In the rows, zero is written as 128.
X: 4 groups of rows, each row roughly a mix of its group's hidden directions
X (147 x 10)
[[126 129 141 171 134 150 103 131 145 173]
 [139 129 115  76 111 144 131 148 141 165]
 [136 134 166 122  96 112  81 116 119 114]
 [ 77 138 105 143 129 146 167 114 133 131]
 [127 136 167  93 159 142 139 137 163 119]
 [175 135 115 126 128 150 149 165 146 148]
 [129 146 104 141 125 132  98  94 137 175]
 [152 103 117 105 131 139 116 146 139 182]
 [165 121 128 111 126 128 139 138 168 172]
 [152 122 131 103 126 178  87 127 131 134]
 [109 131 112 128 117 163 166 118 155 163]
 [116 181 117 108  95 130 150 125 124 148]
 [142  71 123 138 150 148 130 147 105 116]
 [100 140 140 118 142 115 100  75 148 127]
 [163 149 157 127  93 127 126  98 129  98]
 [145 131 180 163 127 142 131 151 150 125]
 [109 159 132 123 150 173 108  99 135 146]
 [130 120 115 123 108 129 101 124 113 190]
 [ 98 157  91 129 135 115 126  94 119 158]
 [109 103 141  76 155 119 138 125 135 103]
 [146 114 163 154 148 144 108 160 156 141]
 [ 78 145 125 123 118 141 138 157 154 157]
 [ 98 152 138 111 101 145 174 136 112 115]
 [103 152 121 137 130  80 140 165 117 114]
 [152 129 137 137 162 112 138 127 104  76]
 [156 125 119 132 123 138  74 104 114 158]
 [ 77 109 153 128 123 158 137  99 133 120]
 [164 118 106 113 122 167 148 122 150 158]
 [119 144 151  90  99 145 151 110  97 113]
 [176 130 138 143 109 127  99  99 139 155]
 [110 107 157 142 142 145 110  83 101 141]
 [146  90 171 123 137 159 126 106 144 119]
 [119 129 140 134 178 105 159 131 151 103]
 [ 93 128 150 130  98 112  92 138 138 162]
 [170 111 113 104 130 152  88 149 137 125]
 [122 147 150 164 166 121 147 126 151  98]
 [127 118 130 144  76 151  98 120 116 101]
 [152 146 104 107 149 135 146 103 158  94]
 [133  78 137 160 137 107 156 115 109 135]
 [113  78 120 112 142 135 103 122  90 116]
 [128 123 140 110 148 153  80 167 120 124]
 [165 157 137  89 138 128 130 131 164 145]
 [121  76 104 156 139 124 132 138  95 138]
 [122 140 119 144 125 125  80 106  83 115]
 [125 145 108 162 147 106 172 122 102 132]
 [126 153 110 100 122 119 120 113 186 129]
 [125 132 120 143 125 104 129 174 147  82]
 [154 124 153 170 133 154  97 108 148 129]
 [117 156 150 153 136  90  97 157 143 126]
 [ 95 172 126 112 102 117 123 148 102 145]
 [151 131 156 116 123  81 126 163 111 110]
 [ 95 113  92 119 135 148 114 144  84 122]
 [135 154  86 127 131 108 135 129 124 178]
 [141 105 148  97 148 142  90 118 126  92]
 [121 129 138 132 169  98 155 106 128 167]
 [103 119 142 146 141 141 134 112  88  83]
 [120 108 157 118 127 161 109  86 150 107]
 [ 90 159 114 130 119 148 154 117 168 131]
 [129 108  94  87 109 143 138 158 110 146]
 [133 125 108 108 151 107 133  82 140 165]
 [150 101 132 130  99 167 154 151 103 122]
 [117 127 113 179 134 140 120 125 133 176]
 [114 126 151  80 129 141 169 121 105 136]
 [ 94 130 112 140 143 152 135 142 164 167]
 [129 117 127 119  90 167  92 116 143 153]
 [122  87 111 124 142 136 153 147 105 169]
 [182 145 114 127 125 111 151 106 101 132]
 [123  82 109 140 171 116 111 143 132 144]
 [149 160  78 111 126 118 140 136 153 145]
 [177 128 121 137 133 132  95 128  96  99]
 [135  93 115 125 112 139 105 117  78 105]
 [158 135 104 141 111 137  98 149  87 107]
 [ 84 108 145 149 116  95 114 103 141 138]
 [162 126 124 105 105 140 121 150 178 136]
 [103 155 140  94 152 139  96 132 153 107]
 [114 139 102 150 119 144 124 180 140 100]
 [157 161  85 118 119 107 129 159 135 118]
 [125 121 142 159 174 115 166 122 137 149]
 [130 111 177 152 121 154 138 118  96 144]
 [131 102 118 176 157 140 143 157 122 110]
 [ 87 157 138 114 108 121 165 111 111 141]
 [175 139 106 168 121 102 126 121 137 138]
 [142 162 107 144 127 134 150 118 144  77]
 [168 133 143 116 104 151 119 127 159 165]
 [138  98 154 138 149 156 147 114 105  91]
 [146 149 128 105 127 113 109 126 119 187]
 [114 131  93 126 159 128 157 167 151 115]
 [114 135  95 124 135  84 149 104 155 107]
 [107 120 121 170 112 137 168 138  95 119]
 [138 120 154  96 102 147 126 104  97  97]
 [109 101  88 149 146 122 142 105 127 163]
 [112 139 115  94 105 163 162 132 142 155]
 [145 161 112 110 105 141 120 176 111 142]
 [101 152 103 125 149 127 127  76 119 110]
 [115 130 101  99 118  91 152 117  93 110]
 [142 121 133 106 128 156 111  85 169 134]
 [152 123 158 113 140 154 100 163 157 118]
 [132 133 143 128 114  82  80 116 146 117]
 [109 151 125 159 124 138 179 135 102 113]
 [144 113 152 115 122 116 146 162 170 156]
 [124 158 100 151 106 110 157 131 127 168]
 [157 127 134 112 113 181  97 113 132 140]
 [125 138 139 126  92 135  69 107 125 124]
 [167 141 141  91 107 119 100 121 119  99]
 [123 145 144 137 110 163 126 168 116  88]
 [122 100 110 141 134  85 115 132 141 172]
 [109 132 182 128 138 124  92 140 133 105]
 [116  75 150 113 162 135 112 139 144 128]
 [108  95 135 140 134 113  77 108 125 104]
 [135 145 171 159 130 148 144 112 119  91]
 [121 166 166 158 112 142 129 135 160 123]
 [121  98 127 167 127  90 101  99 124 124]
 [142 166  95 121 131  82 123 150 137 125]
 [117 113  84 109 127 138 140  93 145  94]
 [141 107 100 145 145 130 103 109 152 172]
 [128 134  91 131 140 110  97  85 153 115]
 [144 102 170 112 112 153 118 120 127  89]
 [163  98 154 142 140 130 147 162 102 113]
 [158 151  75 121 120 134 146 152 124 114]
 [139 133 108 177 108 117 115 133 128 171]
 [110 171 145 142 108 157 133 109 153 102]
 [129 139 156 123 116 159 107 140  98 172]
 [123 101 103 109  99 103  99 104 142 103]
 [160 148 104 108 139 121 115  98 158 158]
 [116 130 119  96 126 167 122 159 143 167]
 [ 95  78 128 134 125 125 114 146 146 161]
 [108 138 131 107 124  94 153 145  99  87]
 [140 118 105 131 131 140 105 115 156 183]
 [138 124 102 189 134 126 146 152 127 130]
 [102  95 116 113 155 142 160 116 140  95]
 [111 140 145 118 132  81 135  88 142 152]
 [106 110  86 111 151 108 113 122  91 121]
 [141 120 110 163 109 151 148 121 105 171]
 [135 140  93 126 125 105 111 145 136 182]
 [112 143 112 154 120 159 105  81 110 130]
 [137  91  99 131 155  80 131 121 117 128]
 [137 147 134 104 145 122 141 178 116 164]
 [129 108 164 125 123 107 136 156 157 168]
 [144 140 116 133 143 153 163  93 115 167]
 [142  96 124 120 138 120 177 113 134  92]
 [107  84 104 105 121 159 143 144 111 142]
 [152  99 121 110  92 133 151  97  98 124]
 [115 123  98  94 125 113 121 149 149  82]
 [ 97  92 134 105 139 158 107 159 139 132]
 [130 137 120 126 158 104 135  94 132 179]
 [119 133 126  73 148 111 102 123 138 158]
 [ 93 119 101 114 118 109 106 130 132 176]]
the three rows of each list that fit no group, in list order (the others fit one group, some only roughly)
  * J921: [109 139 104 128 135  92 143 137 180 134]
  * J69: [ 87 139 117  98 131 121  87 131 151 147]
  * J449: [120 117 124 134 115 156 145 135  99 184]
  * J940: [126 149 119 108 147  99 155 123 176 111]
  * J883: [102 153 117  86 115  94 128  98 135 134]
  * J897: [160 141 151 132 162 145 127 132 166 157]
  * J409: [ 79 113 116 118 116 109 104 108  96 141]
  * J168: [119 119 143 148  94 136  89 148  88 128]
  * J345: [121 113 145  85 128  82 130 134 101 111]
  * J516: [ 82 118 152 140  97 139 105 140 117 100]
	J883; J897; J345
  * J152: [136 116 118 113  91 158 122 162 154 157]
  * J17: [104 118 117 130 106 187 114 123 140 146]
  * J218: [138 128 101 116 120 181 132 103 135  96]
  * J669: [163 158 162 103 134 122 149 102 135 109]
  * J73: [146 134 124  85 160 137 123  93 156 117]
  * J139: [109 171 135 123  83 149 137 144 146 136]
  * J943: [159 120 130  86 155 143 110 114 144 159]
  * J734: [122 158 139 100 118  91 132 158 163 129]
  * J662: [135 143 131 121 119  90 135 181 154 117]
  * J855: [157 133 115 123 129 154  90 141 114  84]
  * J646: [137 127 131 129 147 142  96 163 172 154]
	J17; J73; J943
  * J30: [125 159 121 159 142 176 150 107 127 120]
  * J304: [114 120 128 133 153 105 130  94 181 136]
  * J982: [101 110 102 119 135 154 173 133 135 157]
  * J200: [149 139 112 123 146  96 127 185 121 127]
  * J598: [147 141 133 154  77 122  96 150 118 117]
  * J369: [124 157 105 142 148  98 126 125  90  94]
  * J722: [116 137 114 141 142  77 134 136 172 138]
  * J876: [110  80 172 115 116 123 126 139 109 118]
  * J502: [130 169 152 107  89 106 129 149 144 138]
  * J377: [155 144 167 152 120 105 115 150 158 145]
  * J363: [138 153 116 111 152 108  88 126 168 141]
  * J459: [114  80 119 113 128 154 126 143  85 126]
  * J683: [ 76 133 156 132 144  93 144 119 140 133]
  * J271: [171 129 142 117 147 134 127 162 134  86]
  * J190: [169 114 105 149 114  99 120 111 116 161]
	J304; J200; J271
  * J159: [156 141 168 133 154 127  98 154 155 131]
  * J863: [ 99 121  93 105 120 123  84 119 154 122]
  * J636: [149 152 134 161 160 101 159 110 145 121]
  * J273: [129  90  84 158 130 108 128 129 112 105]
  * J325: [124 160 108 123 138 111 118 137 160  78]
  * J819: [129 149 132 180 134 151 152 158 137 114]
  * J385: [137 122  98  91 129  74 124 123 121 117]
  * J698: [151 139 127 179 120 142 132 155 158 110]
  * J353: [159 117 142 169 159 112 162 127 136 118]
  * J508: [ 96 108  99 133  99 133 147 141  90 108]
	J159; J273; J508
  * J583: [119 112 114 112 111 119  64 112 123 125]
  * J253: [153 117 119 143 117 153 136 157  86  95]
  * J712: [111 165  92 117 101 104 124 159 139 128]
  * J329: [141  98 114 159 118 109 108  94  93 117]
  * J105: [167 141 107  90 115 128 125 164 110 121]
  * J852: [ 92 129 127  97 115 120  78 107 122 128]
  * J542: [146 107  96 128 150 146 118 141 167  95]
  * J67: [113 101 131  84 107 151  88 127 124 122]
  * J269: [130 117 184 164 123 114 126 114 118 107]
  * J657: [ 79 147  93 103 129 139 143 140 143 144]
  * J65: [144 176 123 107 119 115 165 105 111 128]
  * J185: [134  75 126 163 115 123 108 120 111 106]
  * J191: [146 129  71 129 114 112 151 144 106 114]
	J105; J542; J191
  * J663: [ 78 135 116 139 145 134 148  91 103 135]
  * J655: [163 150 125 160 111 160  98 134 136 149]
  * J709: [153 138  96 124 140 158 146 134 167 156]
  * J243: [133 114 175  83 144 128 142 141 115 114]
  * J44: [154 143 141 116 136 155 106 145  93  89]
  * J267: [130 119 121 114 119  78 156 128  86 121]
  * J833: [115 140 110  70 123 135 123 161 139 142]
  * J235: [ 91 111 135 179 128  99 120 112 133 123]
  * J517: [152 115 135 145 150  85 100  96 140 118]
  * J793: [102 127 110 104 122 122 184 118 144 111]
  * J727: [118 133 121 129  93 116 122 172 152 166]
  * J60: [116 111 146  88 105 159 141 160 136 147]
  * J690: [139 134 168 133 105 149 174 134 114 109]
  * J556: [148 153 162 114  82 139 153 131 142 136]
	J655; J709; J44
  * J928: [122 155 122 110  93  98 120  97 129 163]
  * J513: [156  96 121  89 124 117 159 149 124 151]
  * J10: [160 173 117 153 129 140 149 103 118 147]
  * J193: [ 72 121 112 162 120 121 122 120 139 103]
  * J408: [ 91 138 124 106 103 155 160  99 137 141]
  * J534: [141 118 150 103 145 182 122 105 118 112]
  * J439: [127 131 174 142 124 165 131 168 115 125]
  * J34: [132 145 149 147 133 129 193 127 115 127]
  * J721: [ 73 130 111 141 104 150 135 140 103 116]
  * J717: [110 120  95 146 155 112 123  98 163 151]
	J193; J408; J534
  * J731: [116  93 131  98 145 126 129 109 123 178]
  * J528: [138 142 154 136 124 138 135 179 148  92]
  * J644: [ 93 149 115 130 111  99 137 161 128  92]
  * J82: [153 128 116 119 149  88 177 116 125 136]
  * J576: [107 124  90 121 164 153 159 122 116 105]
  * J12: [125 123 125  91 140  79 117 163 123 116]
  * J174: [112 118 118 121 105 176 140 126 117  85]
  * J967: [160 108 119 117 137  85 140 138 160 155]
  * J370: [144 141 178 150 156 146 126 106 149 133]
  * J588: [126  96 124 101 137  92 106  93 144 147]
  * J435: [132 120 131 124 112 164 149 169  93 150]
  * J786: [150 103 114  99 145 140 117 150 175 138]
	J528; J576; J370
  * J358: [163  90 141 153 140 142 137 160 152 126]
  * J693: [170 131 114 130 128 170  92 134 143 142]
  * J239: [122 155 137 174 128  85 115 119 149 131]
  * J162: [135 116 125 108 131  93 126 173 129 169]
  * J217: [151  83 176 135 145 136 125 130 114 120]
  * J893: [148 135 123 121 170  96 111 151 115  93]
  * J519: [117 113 134  99 144 172 139  97 156 143]
  * J312: [143 122 131 128 141 167 126 144  93  82]
  * J394: [138 141  80 111 108 161 156 116 118 139]
  * J815: [108  97 152  81 136 157 127 116 112 133]
	J693; J893; J519
